In the data rows, 128 means zero.
Here are some points:
[162 149 188 154 165 175 142 172]
[145 164 145 167 151 171 145 151]
[158 160 167 150 150 147 144 145]
[146 146 138 149 149 171 145 158]
[141 159 143 141 164 147 141 155]
[159 147 164 152 173 177 138 165]
[139 168 145 139 152 146 157 150]
[155 142 168 146 155 188 141 167]
[146 176 157 164 156 145 195 151]
[144 171 139 160 157 142 146 161]
[184 142 161 147 166 164 141 179]
[158 145 148 158 158 166 141 159]
[147 163 151 149 154 151 160 151]
[251 154 201 170 143 146 205 139]
[185 151 165 149 152 144 232 148]
[142 155 140 162 148 158 166 150]
[144 158 154 141 160 151 151 151]
[147 166 138 152 147 154 156 148]
[144 151 150 158 147 161 154 151]
[173 167 197 162 151 145 158 148]
[140 164 168 163 150 161 152 158]
[146 181 146 151 171 143 153 143]
[146 155 157 144 147 160 155 152]
[142 144 153 174 164 171 153 160]
[148 176 150 143 148 148 153 146]
[147 157 151 151 160 153 143 150]
[149 171 149 158 148 162 178 154]
[141 174 146 163 170 166 149 153]
[155 155 138 143 160 217 149 156]
[141 146 139 154 150 151 148 155]
[255 136 197 147 215 198 152 178]
[142 154 140 155 151 159 139 161]
[153 150 133 142 169 180 143 169]
[145 158 170 153 148 148 164 143]
[234 148 170 156 141 137 194 150]
[141 155 147 146 145 147 174 149]
[152 146 170 165 149 178 147 164]
[255 148 208 184 140 139 255 147]
16 more points follow, each with its number after it:
[148 146 136 153 158 170 143 157] 0
[145 153 141 170 155 156 150 159] 1
[145 166 164 149 149 145 172 150] 2
[145 173 187 161 148 138 161 148] 3
[253 148 191 167 144 137 255 142] 4
[153 167 180 152 155 144 147 153] 5
[145 156 145 149 153 152 143 162] 6
[144 166 183 155 151 157 151 152] 7
[144 159 154 150 157 151 154 143] 8
[150 143 146 151 160 163 152 167] 9
[141 154 173 149 157 167 141 159] 10
[157 147 137 150 169 173 140 154] 11
[142 151 151 152 154 161 144 150] 12
[255 136 205 146 207 200 166 170] 13
[150 158 166 142 155 189 143 161] 14
[148 153 153 147 143 144 151 150] 15
Which of these numbered points is nearest to each point below, looking only along the 3 directions in which the first points spread most? Its number follows each.
[241 158 255 163 136 143 255 142] > 4
[148 155 178 152 163 169 137 157] > 10
[156 149 152 153 164 161 150 167] > 9
[144 156 169 157 147 172 150 170] > 9
[194 142 154 164 212 178 150 179] > 14
[147 160 143 144 156 175 143 164] > 0
[147 153 162 152 160 160 142 173] > 10
[148 149 145 163 148 192 138 168] > 11
[154 140 194 144 155 155 138 159] > 5
[147 156 141 148 156 174 143 158] > 0
[145 145 178 149 157 161 141 150] > 10
[255 156 190 153 140 138 240 142] > 4
[174 144 137 151 148 176 156 171] > 9
[190 163 255 147 136 138 192 141] > 3
[193 152 191 156 136 140 200 141] > 3
[213 151 209 166 147 138 255 141] > 4
[174 145 146 147 170 171 139 168] > 14
[154 169 140 175 154 140 146 150] > 15
[182 140 171 147 171 165 147 168] > 14
[244 138 175 148 167 219 156 187] > 13
[143 157 149 147 144 153 149 151] > 8
[146 152 135 156 151 148 157 162] > 1
[146 165 165 152 165 168 142 160] > 10
[255 161 186 169 148 143 255 141] > 4
[150 148 189 149 153 170 140 162] > 10
[255 146 255 161 143 137 220 142] > 4
[199 154 146 151 139 142 255 139] > 4
[145 157 139 148 155 155 142 154] > 6
[153 162 175 160 145 145 161 146] > 3
[167 143 173 149 166 202 139 168] > 14
[200 155 194 156 139 137 222 144] > 4
[217 160 161 157 141 142 216 143] > 4
[165 154 151 172 141 142 168 142] > 2
[168 143 147 152 171 165 137 174] > 14
[142 171 230 163 163 150 150 148] > 5
[145 157 169 159 146 145 149 151] > 7
[150 167 199 146 154 150 158 150] > 5
[173 155 195 158 140 145 248 144] > 4
[143 153 150 157 164 155 158 166] > 1
[236 137 152 146 169 193 146 165] > 13
[186 140 255 158 170 181 159 168] > 13
[142 156 159 150 163 156 138 151] > 10
